(in the rows, 128 means zero)
Named moves come first, each a turn or a mirror and shown by rows before and after it. Which of them, in which order, take the first row of each pair that follows to the second? Write the first one first, as in the answered first pair.
move zom:
[159 111 128 141 105 106 166 135 173 126]  ->  [ 89 125 118 108 151  96 114 122  85 134]
[ 79 112 131 119 149 133 159 127  99 129]  ->  [126 107 138 138 124 139 186 132 152 126]
[ 94 126 157 144 192 106 145 134 163 117]  ->  [101 126 158 146 188 104 144 139 174 116]
[110 107 124 134 123 144 167 125 126 137]  ->  [105 112 124 134 133 144 158 123 112 140]
move keli:
[101 138 127 127 137 175 123 108  56 126]  ->  [118 151 117 142 122 184 120 104  61 122]
[125  93 179 143 142 185 109 105 124 154]  ->  [129  98 174 149 137 189 109 106 128 149]
[100 118 126 108 152 121  93 113  75 132]  ->  [146 145 104 141 115 156  82 102 105 115]
move fuvig:
[125  87 167 147 134 130 185 125 155 116]  ->  [100 103 174 130 158 101 169 118 154 111]
[111 128 104 124 131 115 144 144 158 129]  ->  [113 126 103 117 131 117 142 143 159 126]
[144 103 144  92 108  75 122 174 184 125]  ->  [135 110 135  96 109  69 105 172 183 125]
[125  79 196 186 156 202 196  88 153 128]  ->  [ 80  91 216 162 195 164 186  94 153 127]
Now pairs of rows:
Each pair is 2 to 3 moves apart.
[151 171 114 145  99 145  83  87 159 137]  ->  [119 154 113 129 126 155  78  88  98 149] => fuvig then zom
[161  98 162 155 104 141 136 131 172 110]  ->  [106 120 173 127 144  93 109 133 171 110] => fuvig then fuvig then fuvig
[191 117 158 136 108 149  53 113 149 123]  ->  [142 106 174  99 148 110  43 120 115 135] => keli then fuvig
[ 91 108 145 119 158 149 143 117  84 139]  ->  [ 96 122 132 129 153 160 129 114  71 138] => keli then zom then keli
[124 170  97 161 112 153 145 112 167 100]  ->  [ 73 117 143 116 163 116 174 131 130 122] => fuvig then keli
[ 95 161 128 126 175 172 104 114  87 111]  ->  [ 86 140 162 106 194 116 127 137 131 109] => zom then keli then fuvig
[ 71 149 140 124 167 157 109  96  90 136]  ->  [130 130 175 154 130 150 172 110 187 127] => zom then fuvig
[154 146 146 162 106 159 137 129 128 121]  ->  [ 95 132 164 121 156 116 124 135 101 133] => keli then fuvig
[151 199  73 147 106 141  51 107 156  97]  ->  [196 157  97 141  88 111 116 139 219  98] => keli then fuvig then zom
[175 127 127 158  88 161 140 121 148 126]  ->  [ 91 109 156  99 160  94 129 136 106 142] => keli then fuvig
[143 182 139 141 119  97 113 111 174 137]  ->  [164 173 132 151 100 121 131 114 174 138] => fuvig then fuvig
[ 95 100 129 153 156 160 226 131 146 145]  ->  [ 45 129 117 125 190 131 178 124 106 150] => zom then fuvig
[145 106 207 133 151 164 157  97 155 144]  ->  [154 174 154 148 130 190  93  70 137 133] => zom then fuvig then keli
[116 101 169 132 135 135 177 133 146 138]  ->  [129 154 112 155 112 176 124 104 115 126] => keli then zom then keli
[150  93 167 118 134 119 127 141 145 141]  ->  [170 123 135 141 111 147 101 124 148 132] => zom then keli
[177 117 139 128  70 135  98 122 159 127]  ->  [113 101 166  81 119  84  86 138 116 137] => keli then fuvig
[141  79 143 144 122 143 186 145 151 133]  ->  [149  98 140 150 109 135 181 141 173 123] => zom then fuvig then zom
[ 86 128 166 146 153 154  88 111 104 133]  ->  [109 128 194 158 141 137 119 121 174 123] => zom then fuvig then fuvig
[148 123 145 182 123 146 129 117 163 106]  ->  [123 108 163 153 149 100 134 126 171 106] => keli then fuvig then zom
[191 110 169 149  86 141 134 135 173 132]  ->  [184 145 148 153  85 132 100 130 183 121] => keli then fuvig then keli
[184 123 122 129  90 161  99 118 117 130]  ->  [130  85 171  94 147 118 123 134  98 145] => fuvig then keli then fuvig
[171 149 112  42 141  28 128 143 114 145]  ->  [242 129 110  90  87  89 173 137 152 139] => keli then fuvig then fuvig
[122 175 126 157 125 141  69 117 135 120]  ->  [149 115 167 154 118 124 145 144 180 134] => fuvig then keli then zom
[128 156 110 152 115 144  96 115  99 120]  ->  [158 128 139 163 101 127 149 136 163 115] => keli then zom
[154 171  99 139 102 128  97 120 144 119]  ->  [148 102 156 113 122  96 161 148 159 138] => fuvig then keli then zom
[ 80 142 104  86 122  98  93 133  60 138]  ->  [172 148  87 137  51 136 130 135 139 120] => fuvig then keli then zom
[200 141  88 166  72 149 144  98 125 146]  ->  [132  90 165 105 144  57 194 132 143 158] => keli then zom then fuvig
[111  93 152  81 147 120 155 156  78 129]  ->  [178  98 146 119  95 142 179 154 142 116] => zom then keli
